In the data rows, 128 means zero.
Here are some points, each followed by its number:
[110 145 104 133  99 136  93 110 156 147 161 140 132 145 154  72 144  84
 174 161 131 105  88 108 131 123  99 103 131 125 114 136 112 151 112 126
 132 127 150 111 124 127  98 129  97 130 125 161  99 123 109] 0
[ 94 116 112 149  81 121  79 109 128 118 131 137 121 112 136  87 143 125
 128 112 112 132 139 108 130 171  94 160 158 124 108 124 120 101 152 120
 118  89 130 139  92 140 135  84 151 113 136 132 137 111 128] 1
[121 133  89 105  87  80 140 114 158 120 153 112 134 121 159  90 135 115
  99 166 130 130 149 146 111 133 104 137 102 133  72  77  94 155 186  98
 104 102 134 138 112 160 167 101 128 134 144 120 135 141 154] 2
[140  96  93 136 136 111 127 152 136 120 131 135 134 120 130 152  93 111
 123 122 154 128 140 140 118 161 147  88 119 152 113 136 114 158 150 162
  97 138 121 157 126 113 124 129 140 116 113 137  84 149 154] 3
[130 103 142 139 132 155 163  60 136  73 106 129 145 111 140 100 130 111
 139 151 125 130 147 122 137 164 105 138 135 126 104 163 148 119 121  94
 118 140 121 136 129 129 114 116 127 144 135  95 129 106 109] 4
[ 90 152 117 104 145 169  96 159 153  81  69 132  99 114  97 109 152 143
 116 120 153 124  84  95 105  91 185 165  96 102 109  96 176 154  61  89
 173 147 129 109 183 146 178 141 116  75 146  64 131 135 123] 5
[133 117 109 130 119 126 121 135 163 150 146  97 146 114 139  73 135 129
 108 149  83 126 110 133 120 124 127 121 178 137 128 100 187 132 100 157
  71 142 153 124 164  96 123 134 122 138 112 142 103 140 117] 6
[121 156 145  87 151 121 130 184  80 100  75 146 124 147 104 166 148 147
 111 109 130 121 177 142 119 118 110 125 104 124 131 121  92 172 149 115
 183 165 116 137 135 113 140 165 123 122 151  89 139 124 136] 7
[105 179 121 108 134 127  96 187  97 135 122 114 126 144 124 139 148 180
 104 131 125 112  92 143 107  93 144 124 131 111 100  79 123 147 137  92
 131 141 159 105 139 129 183 142 114  98 123  94  88 168 167] 8
[133 166 106 123 100 106 114 173 125 148 131 108 114 109 108  89 163 166
 126 138  98 148  85 130 109  81 139 135 135 106 120  91 128 139 138 138
 140 124 177 105 136 125 150 150 110 135 113 135 132 145 130] 9
[ 84 148  57 120 123 106 112  97 136 157 103 143  95 119 124 167 140 108
 124 105 132 177 153 139 172 152 133 176 105 137 106 134 132 157 112 136
 141 111 131 126  80 120 127  98 119 121  73 108 174 124 125] 10
[142 155 169 114  98 154 132 134 135 120 103 138 103 110 134 159 146 135
  80 131 167 139 169  90 124 145 107 174 136 113 105 156 141 128 158  87
 136 149 149 161 119 159 129 119 119  88 129  95 142  82 141] 11
[119 144 101 139 162 124 183 142 133 111 120 152 104 133 119 173 130 134
 115 133 140 134 127 139 142 124  96 133  94 104 156 124 134 117 107 146
 167 124 100 138 116 121 147  75 116 144 130 122 147  99 120] 12
[107 110 111 134 121 129 151 129 128 125 120 136 130 142 128 140 134 102
  55 132 139 117 138 133 129 140 115 172 169 142 126 120 122  90 130 151
 120 122 114 155 138 119 127  95 146 135 135 149 134 111 146] 13
[154 158 119 116 110 148 115 151 114 111 112 101 107 120 110 175 158 138
 131 154 149 112 149 149 146 112 151 177 115 140 118 164 130 126 117  92
 168 129 141 143  94 157 152 141 129 127  87 104 147  95 137] 14
[159 121 140 159 145 109 141 127 150  99 113 124 162 127 122 102  96 165
 131  97 107 127  69 150 101 150 168 128 144 109 141 123  74 107 154 161
  83 117 147 137 128 138 123 125  96 108 122 153 125 125  86] 15
[150 117 106 107 144 183 144  93 122  68 108 152 155 151 118 131 166 118
 130 121 132 108 133 126 139 129 143  92 136 138 132 160 124 136 143 100
 137 138 107  98 131 106 153 132 111 148 150 144  78 132 115] 16
[130 140 112 133 173 118 136 133 123 112  68 116 101 101 110 174 139 155
 126  98 138 109 101  91 136  80 128 170 124  76  92 131 168 130  75 143
 144 136 112 138 136 146 148  87  87  89 139 111 132 132 154] 17
[139 118 164 158 141 155  78 200 133 155 108 117 102 142 132 169 126 151
 124  69 129 123  88  92 111 109 178 131 139 113 166 126 154 152  95 186
 149 154 104 155 119 145 115 148 115 109 161 156  99 108 149] 18
[185 104 143 167 111 123 167 174 136 151 140 101 106 140 132 162  93 135
 146 162 128 139 137 116  98  99 141 105 138 138 154 178 120 123 134 111
 141 171 171 149 117 107  89 157 116 132 154 167  98 133 111] 19
[133 160 150 137 103  91 116 153 129 178 177  95 131 105 143  87 104 118
 135 121 124 126 121 133 118 100 139 162 132 124 111 122 110 103 148 143
 103  83 164 153 137 114 117 158 145 147  94 161 164 134 114] 20
[153 123 148 194 134 106 144 130 142 106 148 126 152 143 125 110  97 139
 141  91 105 110 111 158 110 166 153 128 152 145 144 145  87 108 139 176
  92 124 139 152 123 163 110 161  96 140 115 147 115 101  95] 21
[145 134 119 125 118 103 136  85 101 145 122 134 125 138 149 131 113 131
 138 125 124 129 162 145 136 143 120 153 121 119 131 138 120 126 186 115
  88  82  83 132  88 143 143  98 135 126 145 130 133 133 147] 22
[107 124 124  91 145 140 132 119 116 128  80 159 125 148 128 136 125 153
  72 124 122 148 126 141 135 145 150 147 153 105 132  91 152 118 131  98
 148 130 101 112 131  99 129 108 146 133 128 119 133 139 117] 23
New points follow, each followed by the numbers of its three nearest points above, nearest first.
[140 105 149 139 131 105 130 138 163 142 133  99 133 101 123 169  90 123
 162 141 149 137 130 110 144 119 145 159 144 131 129 188 146 101  86 164
 129 108 133 136 130 124 107 130 134 122 142 167 138 135 114] 19 20 3
[127 125 169 142 138 119 116 130 129 146 133 129  75 153 151 143 101 143
 142  72 107 124  88 120 111 135 156 160 115 125 151 115 126 157 127 145
 109 127  88 105 150 128 109 111 123 101 168 149 117 118 118] 18 15 22
[ 93 135 124 131 158  96 167 116 125 102 126 131 163 146 119 135  78 118
 136 171 150 101  99  91 156 129 111 126 155 118 116 152 122  85 117 116
 119 117 111 117 129 145  71 152  89  86 120 103 118 169 131] 4 13 0
[135 111 147 142 111 134 168  85 147  90 116 121 151 123 148 105 104 122
 141 162 130 139 156 125 125 159 112 140 147 133 115 156 120 120 144  92
 114 138 147 123 134 149  94 104 137 165 143 120 125 101 118] 4 22 1
[130 127 115 124 137  83 107 118 110 128 101 126 135 147 126 130 117 111
 168 129 119 131 184 172 131 126 115 140 125 145 157 133  67 131 139 136
 171 146 109 122  99 139  89 153 127 152  98 161 141 106 101] 22 21 7
[139 132 147 116  98 172 162 117 147  81 106 132 127 127 144 107 136 146
 125 151 131 144 141 124 133 152 126 142 146 110 122 149 110 125 147  64
 130 147 141 108 120 127 120 108 128 147 147 112 111 109 116] 4 16 11
[120 133  94 118 140 135 115 140 154 104  73 133 105 131 111 173 142 119
  99 117 147 134 119 123 155 128 171 140 107 129 101 127 156 167 107 126
 131 144 119 120 142 145 166  97 117  85 116 107 106 121 114] 17 23 5
[156 148 128 143 140  96 163 150 151 135 155 107 150 104 122 131 114 122
 181 165 151 135 121  85 120 104 119 109 103 105 111 160 135 128 138 119
 135 117 177 137 136 157 118 156  82 110 136 128 144 135 147] 19 9 0
[105 139 151 115  98 152 103 126 108 144 141 120 130 111 138  90 172 125
 113 147 123 124 155 115 132 148  99 140 151 151 105 106 132 130 118  92
 139 121 150 113 136 134 114 129 159 140 100  76 153  94 145] 1 11 4
[144 116 133 148 122 110 159 155 133 118 156 110 157 104 121 113  92 143
 108 167 113 128 123 156 114 161 139 142 167 133 125 124  83  89 147 131
 118 128 156 146 141 143 121 171 133 158 102 115 133 129 121] 21 20 15
[160 115 181 163 106 150 137 145 125 124 136 143 143 139 164  91 108 105
 130 134 123 113 107 108 102 158 120 111 162 149 151 143 122 100 137 141
  82 128 128 146 154 150  93 138 143 113 124 146  91  90 138] 21 15 13
[116 138 166 156 109 147 143 151 137 135 188 129 152 152 125 154 135 129
 130  96 103 134 126 142 116 129 136  69 122 101 137 124 115 130 147 128
 123 118 131  83 124 118 122 144  79 170 195 136  93 154 128] 16 21 19
[133 124 156 118  97 116 146 127 134 131 111 120 117 118 142 131 137 126
 107 143 116 130 115 135 133 146 133 162 123 139 128 122 107 118 142 130
 101 126 129 140 144 159 162 115 149 111 126 120 144  88 108] 13 22 11
[149 131 137 126 172 135 112 141 150 121 144 122 135 121 147 122 114 105
 131 124 152 133  96 101 138 122 133  72 125 133 150 114 126 140 120 185
 125 134  91 147 121 139 120 113 106 118 112 139 126 132 115] 3 12 0
[148 117 149 147 141 104 108 122 139 124 151 103 132 105 129 161 116 114
 146 111 135 119 110 123 144 126 166 120 140 133 114 129 130 134 132 160
  87 127 118 159 129 125 122 163 102 146 121 148 107 178 129] 3 21 15
[105 158 150  92 103 148  91 120 141 134 110 139  70 150 130 113 173 163
 146 106 107 140 138 144 121 143 165 137 130 127 131 110 159 163 142  70
 112 118 113  76 114 132 152 130 126 131 182 131  87 156 125] 23 8 16
[120 111 172 111 108 166  91 143 112 121 113 153 143 157 129 113 148 130
  73 120 133 137 137 127 111 167 141 102 152 158 154  69 122  87 173  86
 117 110  91 106 175 134 142 135 167 115 153 111 122 134 161] 23 13 1
[141 135 133 138 118 101 161 169 115 107 137  95 137 113 115 119  94 155
 100 153 112 142 102 142 102 143 138 131 148 123 125 112 122 103 124 134
 121 126 186 125 129 144 130 154 132 145 105 116 123 143 161] 9 20 15
[157 116 200 133 125 180 111 136 129 141 127 106 115 110 125 107 104 149
 158 132 136 129 145 125  97 121 164 114 152 142 146 135 154 118  94 109
 116 157 135 135 147 132 121 180 153 129 147 135 106 133 114] 19 6 18
[133 138 126 129 122 114 137 143 139 108 116 117 124 119 141 163 101 153
  93  96 146 154 117 142 120 153 128 122 115 131 146 133 112 151 149 137
 110 148 128 155 112 140 142 100 150 132 108 122 139 115 143] 3 12 13
[ 76 128 104 150 127 130 141  83 118 162 147 157 112 131 145  95 180 145
 123 133 116 128 138 142 138 119  79 169 118  96 113 116 133  97 103 140
 136 108 161 107  94  95 148  76 139 162 122 143 146 114 115] 1 12 13
[131 136 148 117 116 108  79 176  80 129  82 140 124 125 124 112 129 114
 149 101 126 116 170 135 101 150 108 165 134 127 134 147  62 158 157 126
 137 136 165 143 129 138 146 173 168 110 107 103 172  88 147] 7 14 11
[137 134 119 140 112 144 141 145 133 114 103 129  72 130 130 161 182 133
 173 135 120 127 109 107 138 113 145 149 108 125 128 153 118 171 115  98
 158 144 145 107 101 156 163 104  96 114 121 126 109  93 120] 14 12 17
[119 142 104 125 173 105  70  81 114 116 101 130 154 117 110 153 100  95
 161  47 167 130 113 129 144 106 139 119 112 140 119 141 145 151 105 193
  81 116  88 152 121 116 121 114 106 109 109 131 124 156 125] 3 17 10
[109 140 127 110 151 114 123 124 136 122 135 139 139 138 106 146 106 107
 125 125 148 128 122 120 118 127 124 108  85 107 136 112 131 142 118 145
 176 121 119 135 138 130 131 141 116 125 142 121 137 130 120] 12 23 3
[162 156 107 106 129  91 138 134 138 152 154 119  98 154 125 148 129 155
 147 106 121 111 114 123 118  83 151 109 110 138 118 119  98 158 133 132
 136 123 142 139 109 138 152 144  78 110 132 142 101 175 127] 9 8 3
[112 129 128 103  73 158 107 119 107 135 170 138 122 112 145  80 154 123
 129 179 122 134 158 108 146 141 103 125 145 122 127 123 133 120 133  93
 147 131 151 114 107 123 117 143 167 151 127 107 143  91 145] 1 4 0
[131 146 117  65  93 154  79  98 135 129 124 133 124 130 110 146 131 120
 157 119 167 145 162 114 135 111 146 140 133 168 113 130 138 136  92  94
 144 118 114 101  82 148 159 155 136 128 114  99 131 140 124] 14 10 16
[132 140 132 119 120 143 110 125  73  95 107 132 189 135  93 102 190 141
  85 121 131  96 181 120 104  89  62 131 143 148 115 151 126  70 112 161
 108  94 174 160 109 138 183 128 168 149 109 112 135 132 172] 13 1 14
[ 84 151 115 151 136 131 114 134 122 119 122 121 126  88 115 120 127 133
 149  83 153 138 122 148 136 154 134 139 113 117 108 142 122 153  92 105
 117 106 159 105 142 141 119 134 131 110  86  78 142 122 131] 10 14 1
[ 97 154 123  80 129 153 124 126 126 129 124 138 115 115 117 168 187 135
 110 110 144 133 145 100 139  79 128 133 106 110  83 124 167 141 113 130
 158 126 117 117 135 136 170 117 109 131 162 110 132 163 113] 17 23 12
[131 126 146  76 135 185  50 123 116  61 102 142 143 135 112 101 131 123
 112 140 128  95 103 110 141 152 174 130 145 141 106 119 139 160 140  61
 133 147  85 107 160 146 157 158 135  99 158  92  73 160 144] 16 23 5
[114 140 124 105 141 108 173 122 105 165 108 127 107 168 105 151 111 135
 101 161 124 102 100 147 114  97 151 158 158 128 110  96 150 119  92 112
 140 149 118 113 153  94 123 157 108 141  97 131 119 181 127] 23 8 13
[119 105 153 144  98 158 121 140 145 177 165 135  98 144 136 174 129 118
 122  87 126 160 150 164  87 114 126  78 118 132 165 130 143 156 117 135
 148 163 139 139 134  78 111 138 156 178 140 159 149 139 130] 19 3 18
[139 120 124 171 127 128  95 170 139 170 142 136 112 107 112 120 104 110
 120  97 147 130 101 131 112 111 170 133 148 107 137 135 129 139 105 124
 148 142 170 161 134 110 116 185 146  96  80 130 178 139 138] 20 9 3
[143 133 146 129 125 137 145 152 133 137 181 108 141 128 139 115 134 113
 168 144 130 128 114  96 147 124 126  77 112 132 143 136 153 154 125 126
 132 141 145 118 140 128 104 156 103 137 136 143 123 137 137] 0 19 6
[129 113 114 113 109 170 158 105 133 118 136 141 156 124 145 114 142  91
 109 143 161 162 184 132 154 155 116 108 110 127 134 137 144 119 148 126
 129 105  97 133 113 147 120 119 144 157 118  97 129 108 133] 4 22 13
[ 75 131 134 156 100 127 114 153 118 111 137 106 150  86 152 106 126 142
 137 126 111 115 163 160 134 177 118 141 138 119 123 161 123 127 128 114
 117  93 149 105 128 139 107 155 153 146 113  85 125  98 116] 1 4 20
[143 102 159  92 155 113 156 145 116  79  93 155 161 148 127 181 128 121
  62 147 132 113 199 114 119 136 101 124 114 136 104 153  94 122 185  95
 179 159 110 133 131 132 118 133 149 130 177 130 142 136 139] 7 11 13
[ 85 124 132 131  86  85 107 116 131 122 180 134 175 150 148 116  94 162
 127 186 111  98  81 138 142 164  84 104 148 116 151 118  83 115 158 141
  83 104 148  74 115 167 105 143  98 106 149 151 103 137 134] 0 15 21
[159  92 132 126 113 172 142  67 123  75 105 136 184 149 111 121 126 114
 140 140 138 134 150 137 144 167 133  99 136 153 146 168 102 123 154 107
 108 126 104 129 113 121 133 133 125 166 177 162  82 106 106] 16 4 22
